Each path below is one point turned by a fixed rotation once a step. After each direction that follows a path, write how fast that rotation turns it, in degrees a step (0 if it stays still).
Each turn is a multiple of 5 degrees from 10 to 175, or 0.
Each row of a path follows its step; steps can be skipped.
path 1
step 2: [ -5 -14  12   0   0   0   1 -18   8  -3 -10   4  -2  13   0   0  -6  21
  -4   7   0   1  -5  12  -3 -12   4  -7   5   7  -6   3  10  15 -14 -15
   3  -1  14  10   3   9 -16   3  -7 -12 -27 -19   8  -4 -11  -3 -14   7
   8   9  -2  23  11   5 -31   3   5   3  -3   0 -15 -10  -4  -4]
step 3: [ -9 -12   4   7   8  -5  11   6   4   0 -22  -5   1  -1   0   1   1  12
  14  11   3  -4 -12  13   5   5   9  -5  10   1 -17  -5  12   1  12   8
   1 -15  -5  -5  -6   0 -12 -11 -10  -2  -8   3   3 -11   3 -15 -18  -9
  16 -21  -4   6  14 -12   4   2 -13   3   9  12 -15 -27  -7 -19]
step 4: [-32 -20  13  -4  -8   4 -14 -14   3   0 -12  11  -3   3  13   8   6  -3
  13   9  -4  10  -7  -6   6  10  18  -1   1  -2   5  -1  -1   4 -14  -8
  -8 -19  -5  -7  -5   1 -19   1 -16  20 -19   7  23   4   3  -1  -1  -2
  -8   6 -11  -4  15  -6 -10   5 -12  -2  -2  13  -6  -3  11   0]
step 7: [ -8  -9 -25  14  -3  -1  22 -16 -11   5  -9   9  -8   7  -3   1   9  11
   3  10   4  -2  -3  10   3  -4 -13 -19   4   4  -1 -12  12  14  -1  16
  11   0  20  -2   2  -5  -2  -2  11  -6 -12  10  -1   9  -3   3 -20 -11
 -16   1 -10   5   7  -3 -16  12   6  -2   9  16  -2 -26  -4   5]
step 10: [-13 -24  -7   1  -3  -6 -12 -12  -3  -8  15  -9  -7  11  14 -22  14   9
 -11   9   8  13  -4   9   3  13  -6 -12   4  -6   0   9   7  -1  -7  -6
  -7  -5   4  13   0 -10  -6  16 -22  20 -17   6  10  10  -4  -3  14 -16
  -4  15   6   9  -3  -4   3   4 -16 -10   3  -9 -11  -1   9   3]
step 11: [ 16 -25   6  20   4  18   8 -11   4  -4  -7  -1 -11   7   0  -2  24   6
   2  -2   2  -8  -1  -4  -9   2 -17  -3 -14   9 -10  -2  10  -4  -4  -1
   4  15   8   6   4   7  -2   1 -16  -2 -17  -9  13   6 -16 -13 -18  -9
  -5   8  16   2  -7 -12   8  -4  -6   0   0  -6  -4 -25 -11  13]
step 12: [-10   2   8  13  -2 -16   0 -17   1  17  -4 -11  -6  13   9   4  18   8
  -1   7  10  10  -4   7 -10  10 -16 -10  13  22  -6 -18  -7  10   6 -12
  -3 -13   3  -1  -4 -12 -13   5  11   0 -17   0  -6  -2 -10 -23  -6 -26
  -7  -3   8  12   6 -16  -2  -2  -6  -5 -13  -2  -2  -6  -6  -6]
step 13: [  1 -13   1  10   4 -14  18  -5   5  -1  -3  12   1  19   1 -12   4  -7
  10  10   2  -2  -5  12  -5   8  11  -3   8  -2   4  -5 -11   5  -5  -9
  -7   1  -4  16   7   0  -3  -9   7 -15 -17   1  26  -7   6  -1 -24 -12
 -18   6 -12  -3   6 -16 -11   4  -6  16 -14  14  -7 -18  -8  17]
step 17: [ 12  -9   8   4   7   1  21  -9  -1   7 -17  -1  -2  15  -2  18  19  -6
  -7   9   3  -5  -8  -8   3  -7  -5  -3   5  17  -9   4   4 -11   5 -14
   5 -17   0  -7   9  -3 -12 -10  -5   3  14   3  -2   6 -12 -19 -13 -14
 -13   8 -12  -6  -1 -11  -4   2 -19  16  10   9 -21 -14 -10   8]
Directions:
[ 4 -1  1 -2  2  0  1  4 -5 -3 -3 -1  0  2 -2  0  2 -1  0 -3  0 -2  1 -2
  3 -1 -4 -2  0  1 -1 -1 -6  0  3 -3 -2  3 -3  0 -5 -1 -4  3 -4 -5 -3  1
  2  4  0  1 -1  4  1  0 -1  3  0  0 -1  1  1  1  5  0 -2  2  2  1] -> 125
[ 0 -5  3  2  0  0 -1  0  4  2  1  1  2  2 -1 -1  0 -4 -5 -3  0 -2 -6  1
  3 -3  2 -2  0 -2  0 -2 -1 -4  0 -3 -4  2  2  2  4 -2 -4 -2 -2 -1  0  0
 -4 -4  3 -1  4 -1 -3 -3  0 -3  2 -1  0  0  0 -2  3  1 -2  3  1  1] -> 160
[ 1 -1  3 -2 -1 -2  1  2  0 -2  0  3 -3 -2  2  3  4 -3  1  1 -1 -1  2 -2
 -1 -1  0  2 -3  4  3  1  5 -3  1 -1 -1 -5 -2  3 -1 -1  2 -3 -8  5 -3 -1
 -2  1  1 -2  1 -1  2 -1  4  2 -4  0  0  4 -2  0  1  1  0  1 -1 -3] -> 55
path 2
step 3: [ -9  21  -2   7 -14   3  -3   2  10   7  11  -9   5   4 -13 -13   0   1
  24  -1   7  -4   3   4  -1  11   9   9  -4   1  -5   0   2 -24   6   4
 -12   2   0  -6   4  -1   8 -11   4 -15  -3  -2  -4  -8 -21 -25   7   2
 -14  -6  -2  14   5  -6   1 -12 -13  12   6   8   3   1  22 -13]
step 4: [  8  13  13  12 -13  -4   5   4  -2  15  -2  -6  -8  -7   4   0  -4  -3
  -7   4   7 -12   3 -17  -2  -4  10   2   5  15 -19  -4  -9   3   3  -9
  -3   0   9 -20   2  -4 -33   1  -4  12  -2 -10   5   0 -10  -9  -2  20
  -5  -1   5   8  16 -12  -7   1 -17 -12   3 -10  13  -2  -3  12]
step 8: [  8  -7   2  -5  -1  21  11   8  -1  12  -4   7 -24  21 -11  14 -10   8
   7   0 -12 -10   8   8  -6 -11   4   6 -18  -2  -3  -2   8 -10 -18  -4
  -5   2  -4 -11  14   4   3 -22  -1   2  15   7  -1  -7   2 -15  -2   6
 -13 -24   0   6   4   5   1   3   8  -3  -2  -3 -11  -8  11  -5]
step 11: [-13  -3   3  14  -1  17 -10  -2   4  -1 -15 -16   2   7 -18  -4   4   0
   7   5  -9   0  -4   9  15   9  -5  -1  -6   8   3 -14 -18  -3   0 -17
  -5 -23   8  -7   6  -3 -10 -19 -14  -3   8   5  17 -19 -16  -3   0   8
  -9  -3 -18   8   7  -5 -14   4  -9   2  -6  -2   0  -6   9   0]
step 12: [  9   5   1  -6 -11  -2   0   2  17   4  24  -6  -4 -22  -5  -3   0  -2
  17   0 -26  -7   0  -2   0   3  14   3  -8   1   0   9  -3  -4  10  -8
  -2  -7  12  -4 -11  -7  -9  10   1 -11 -14 -15   6  -4  -6 -12  10   8
  -6  -7  -1  14  11  -9   1  -2 -15 -20  10   6 -10 -12  -1 -15]
step 13: [ 10   2   8  -5 -11   8  -8   4  -5  12  14  -2  -3  -4 -21   8   2   4
  -2  -7   8 -22  -1 -16   6  -6   0   7  -8   2 -14   6 -12  -3  -3  -2
 -12  11  15 -12   1   7 -15 -11   7  19   1 -23   0  -1  10  23  -7   4
 -14  -9   3 -10   3   4  -2  -3  10  -4   0  -1  22 -10   7  -6]
step 14: [ 10  -4  16   0   4  18 -23   4  -8 -16  -7 -13  -6  -6  11  -2   0  21
   8  -1  -3   4  -3   0  16  -5 -13  -8  -7  -6  11  -1 -11   6  19   9
  -3  15  -7   7  -7   3   9  -8  -2   4 -10  -5  -1   0 -17   1 -11  24
  -4  -1  -3  11  12   7 -13   1  12   2   5   2   6 -14   9   8]
step 15: [ 10  18   1  -1   7   3   4  19  -2 -13  10  10   6  -9 -15  -4 -19   7
  13   8   3  -7  -1  22  -5  -5 -15  -1  -9  15  -6  24   4  -6   3  12
  12  -6   5   3   8  -5   4   2  -5 -17  -1   6  -7  -7   7  -7  -1  22
 -20   0   8  -7  19  -2   9   0   0  -4  -9   1  -2 -12   2  -2]
step 19: [ -3  -3 -11  -3  -9   8 -15  -1   0   0  -3   2 -10 -10   0 -21  11   2
  15   8  -5   9   0  17  24  26   8   1  -6   4   7  -5  -2 -26   4   9
 -11  -7   4   5   8   5  -7   3   1  -3   6 -11  -4  -8  -9  -6   1  -3
  -2   3   1   3   4   0   4  10  -3  10  21  -6  13  -8  24  -8]
Directions:
[ 0  0  0  0  0  4 -1  0 -2 -5 -3 -3  3  1  0 -3  4  3  2 -4  7  0 -6  3
 -1 -3  0  1 -1  0  3 -1 -1  0  5 -2  1  1  2  2  1  0  3  2  0  2  0 -3
  0  2  3  3 -2  0  2 -2  2  1  3  2  0 -1 -2  6 -2  2 -1  2 -1 -3] -> 90
[-2  4  0 -1 -2  3  1  0 -1  1 -1 -1 -2 -2  3  2  2 -2  1  1 -1  2 -1 -3
 -6  0  4 -1  0 -1 -1  0 -4 -3 -3  1  0  0  1 -5  1  3 -1 -3 -1 -4  0  0
  1  0  0 -1  2 -1  0  1  1 -2  6 -1 -1  2  0  0 -3  2 -7  2 -1 -6] -> 85
[ 5  1  2  0 -6 -1  2 -2  1  1 -1  1 -1 -5 -4  0 -1 -1  1  3  2 -2 -2  3
 -2  3  1  2  3  3  4  0  3 -1  2  0  3  2  0  0 -1  5  2 -2  0 -1 -4  2
  1  1 -1  1  2 -4  2  0  0  0 -1 -4  2  3  2  1 -1  3  6 -1 -1 -2] -> 115
[-2  0 -1  1  2 -2 -2  2  0 -1  2 -1  1 -4 -3  1 -4  0  2  2  1  1 -3 -5
  4 -3 -1  0 -4 -2  1  0 -5 -1 -2 -1  1  0 -1  2  1  3  5  0 -2 -3 -1 -3
  4  2  4 -2  2 -1  0  2 -2  2  1  2 -3 -3  1 -3 -5  1  5 -3 -3 -1] -> 25
